In the data rows, 128 means zero.
Here are some numbered points:
[111 120 141 104 110 138 132 136 150 111 139 137] 0
[110 126 147 112 135 130 125 152 132 100 123 124] 1
[140 137 124 126 123 124 147 128 113 120 118 125] 2
[135 131 111 116 132 145 155 146 134 121 122 145] 3
[101  95 143 101  72 140 136 144 158 106 142 116] 4
[ 56  93 128 126 129 125  76  73 160 147 134 106] 5
[123 153 152 134 126 114 147  93  99 132 118 119] 6
[162 167 131 180 154  62 132 118  36 183  98  73] 7
[128 146 130 151 151 112 129 152  79 153 109  96] 8
[108 150 136 138 124  94  89 120 145 131 138 127] 9
[117 144 124 140 124 117 129 123 141 139 125 121] 10
[137 139 150 148 135  94  88 140 115 123 131 108] 11
[120 129 101 114 138 147 145 137 170 124 121 150] 12
[120 127 122 125 122 121 123 111 128 136 130 137] 13
[163 130 126 118 102 156 159 156 155  95 116 169] 14
[ 97 126 132 105 153 136 159 138 131 125 112 139] 15
[134 106  90 127 132 167 180 114 117 152  92 155] 16
[135 125 131 130 119 123 127 143 126 115 127 127] 17
[ 81 116 217 105 139 134  73 107 168  52 168 109] 18
[109 126 131 110 132 129 147 124 120 116 112 134] 19
[122 118 120 113 121 122 133  93 147 128 154 125] 20
[130 110 134 109 121 147 112 136 156 103 154 131] 21
[123 104 180 108 134 173 162 138 135  64 118 121] 22
[128 121 126 137 105 160 121 154 159 105 113 154] 23
[123 134 108 123 117 127 124 114 142 159 162 127] 24
[111  99 136 130 113 118 102 134 156 131 151 112] 25
[160  96 255  98  89 116  69 146  83   0 152 102] 26
[123 120 123 118 133 132 143 146 129 131 130 129] 27
[127 127 141 122 108 103 103  94 121 151 173 101] 28
[158 118 100 115  98 152 109 135 177  95 156 159] 29
[136 132 130 114 132 147 164 133 112 126 110 144] 30
[125 124 118 113 140 127 129 118 138 131 151 130] 31
[122 131  92 126 127 130 140 120 149 141 125 136] 32
[ 73 159 130 146 180 150 142 136 157 130  61 136] 33
[162 133  61 136 114 117  93 163 169 120 150 155] 34
[141 148 158 129 131 127 144 102  97 128 129 125] 35
[109 121 149 113 130 126 120 140 132 110 134 117] 36
[124 121 138 124 130 127 126 128 118 132 134 114] 37
[114 152 157 139 141 106 157 108  88 104  78 114] 38
[122 141 108 153 153 110 123 150 133 150 100 118] 39
[111 137 136 132 127 130 115 124 129 125 119 123] 40
[133 130 127 137 113 151 126 150 148 114 111 148] 41
[109 131  88 120 130 116 133 136 144 155 138 137] 42
[154 133 118  85 147 165 206 116 111 129 128 161] 43
[143 133 130 138 109 162 133 169 151 107 113 150] 44
[133 142 144 135 137 108 104 134 119 128 141 122] 45
[123 117 127 117 140 120 118 127 127 129 146 119] 46
[133 120 147 126 124 132 148 118 112 127 123 126] 47
[107 123  73 125 140 128 132  91 151 179 144 135] 48
[124 105 200 115 107 117  95 133 103  72 129 113] 49
[146  98 145 138 123 135 128 159  83 130 108 117] 50
[124 124 137 125 126 134 124 101 124 136 130 124] 51
[120 121 153 118 119  91  95 113 126 111 143 133] 52
[131 153 119 147 121  85 106 127 130 151 144 114] 53
[129 121  86 111 141 120 118 113 165 152 175 127] 54
[118 124 140 115 127 147 129  99 134 123 119 127] 55
[157 149  94 175 125  80 115 103  63 191 136 100] 56
[ 98 145  97 121 150 139 164 132 150 139  89 146] 57
[155 148 164 149 106 109 106 163 116 110 139 119] 58
[122 137 105 153 149  82 113 158 120 158 124 109] 59
[129 139 133 144 135 122 133 147 121 115 103 130] 60
[150 116 168 128 121 107  95 109  83 139 172  91] 61
[130 124 109 112 121 153 121 143 159 103 145 140] 62
[113 122 105 112 143 148 151 129 155 145 135 139] 63
[155 155 138 149 129  97  95 157 112 115 134 127] 64
[136 125 129 138 107 170 121 164 157  99  99 169] 65
[122 122 154 143 107 122 114 112 119 126 118 117] 66
[125 118  88 102 167 185 207 149 134 127 101 143] 67
[122 125 123 134 139 123 119 132 134 132 124 141] 68
[150 132 139 148 137  99 101 150 107 117 133 121] 69
[176 139  93 139  84 110 115 115 119 192 201 126] 70
[158 119 127 146  99 146 116 133 111 114  96 151] 71
[145 142 122 116 141 122 169 101 109 134 141 123] 72
[117 129 145 128 116 127 124 138 148 109 131 123] 73
[ 73 128  95 125 151 134 140 114 162 159 103 145] 74
[118 119 140 105 118 144 160 125 122 119 125 131] 75
[175 131 111 138 117 153 149 141 100 151 136 116] 76
[147 127 119 149 135 109 101 116 111 143 131 125] 77
[122 127  93 121 124 136 148 113 148 160 152 123] 78
[145 114 115 114 119 164 179 123 125 141 136 144] 79
[111 136 146 147 142 105  82 148 112 127 122  97] 80
[101 148  81 141 161 112 132 110 151 165 125 120] 81
[140 115 126 133 129 137 134 142 107 136 114 125] 82
[168 142 137 152  97 103  99 131  99 129 144 109] 83
[161 158 139 150 136  90 112 159  92 134 139 114] 84
[132 133 112 146 126  75 143  80  77 182 138  94] 85
[115 117 152 114 115 121 104 123 132 135 158 113] 86
[109 159 118 147 142  94 124 124 122 151 114 103] 87
New points follow, each followed by the numbers of its three nearest points above by angle, smallest number first.
[115 131 114 142 140 103 116 147 129 146 126 115] 39 59 87
[140 148 129 127 119 113 169 138 112 132 125 126] 2 30 72
[144 128  99 135 117 128 106 150 154 117 141 141] 29 34 62
[118 129 104 117 138 153 146 141 163 112 110 156] 3 12 57
[122 123 142 139 136 134 143 128 101 130  93 120] 38 50 82
[126 122 143 119 134 157 156 124 135 113  88 152] 19 22 30
[123 141 124 134 124 119 139 139 141 113 105 140] 41 57 60
[162 117 127 138  97 158 120 137 118 104  97 162] 41 65 71
[162 117 169 129 117  98  81 109  61 149 188  86] 28 61 83
[114 129  64 121 145 139 121  78 157 161 147 135] 32 48 78
[ 97 115  85 119 149 129 126 122 150 148 106 163] 32 57 74
[164 133 116 132 120 129 150 142 103 143 133 115] 2 76 82
[159 112  95 120  92 152 118 129 176  91 149 170] 14 29 62
[161 179 141 174 136 128 158 166  81 133  72 149] 2 8 60
[116  98 169  85 104 154 175 118  98 106 131 117] 22 47 75
[169 116 125 118 111 142 144 129 107 125 149 130] 43 76 79
[170 135 211 106 103 135 140 132 118  66 163 113] 22 26 49
[114 124 126 132 134 122  97 138 129 127 132 117] 9 11 80
[130 133 101 114 145 119 115 122 158 153 182 133] 24 31 54
[ 89  95 103 103 114 167 145 139 186 110 114 161] 0 12 62
[ 97 130 108 123 142 129 135 120 154 137 123 123] 63 74 81
[174 127  56 135 123 126 107 172 150 125 152 150] 29 34 62
[152 140  45 147 125 118 100 169 178 133 138 160] 32 34 42
[121 130 104 120 136 146 143 137 160 122 119 150] 3 12 63
[154 127 105 155 135 105  97 117 117 146 133 132] 53 56 77
[131 136 130 135 136 120 128 145 111 133 120 125] 7 8 84
[ 99 152 123 136 151 110 106  99 109 152 123 123] 81 85 87
[125 115 126 122 130 132 135 124 120 140 129 115] 37 82 85
[142 142 129 141 123 121 132 148 105 132 130 118] 7 8 84
[ 89  97 121  85 118 109 104  81 176 117 178 126] 5 20 31
[119 110 106  90 126 155 141 145 164 117 161 140] 21 62 63
[148 116 170 137 115 106  96 107  77 140 171  85] 28 37 61
[104 118  76 100 137 172 165 148 200 115 103 178] 3 12 63
[119 123 104 104 134 157 156 134 172 112 115 162] 3 12 63
[179 178 164 169 128  80  78 179 102  99 131 126] 58 64 69
[149 115 121 130 134 136 151 138 104 134 118 134] 30 76 82
[103 149 160 124 129 119 161  95 122 128 121 115] 6 35 38
[135 140 161 176 145  78 107 116  64 154 107  90] 7 8 56
[122 115 124 144 133 133 129  78 115 156 125 113] 48 51 85
[127 139 125 139 129 106 115 125 128 140 134 120] 9 53 87
[130 137 137 128 122 126 136 136 135 122 134 126] 17 58 73
[117 131 136 131 127 131 110 118 139 112 115 136] 18 40 73
[157 140 160 132 102 115 111 169 141 101 179 102] 17 26 58
[143 120 128 115 111 137 126 111 136 128 162 123] 20 28 70
[124 138 157 132 116  88 117  84 109 140 162  87] 28 61 85
[158 166 138 153 131  95  96 160 112 120 135 124] 64 69 84
[144 124 125 143 130 108  98 115 117 134 138 120] 11 77 83
[123 121 136 125 123 129 129 128 122 130 129 115] 37 61 86
[166 129 119 156 117 111 117 107  74 160 141 112] 56 77 85
[130 126 127 136 132 139 146  85 115 152 127 119] 51 72 85
[152 118 180 136 131 102  99 104  56 157 182  65] 28 37 61
[169 140  99 156 123 140 144 140 107 169 116 121] 56 76 82
[153 119 173 131 116 112  85 123  95 129 181  87] 28 61 86
[136 111 147 114 118 143  99 140 147  87 149 146] 21 29 62
[ 85 146 127 140 167 139 133 119 152 142 101 118] 33 57 74
[109  95 170  83 134 166 168 166 131  73 109 120] 1 22 75
[144 120 124 139 141 123 113 125 118 133 129 129] 56 69 77
[121 144 132 135 125  92 106  96 130 151 164  95] 9 28 53
[163 107 198 133 113 102  82 110  48 137 178  65] 37 61 83
[156 155 138 150 132  99  80 160 113 116 138 133] 45 64 69
[ 66 159 114 147 200 149 148 117 164 149  61 135] 33 57 74
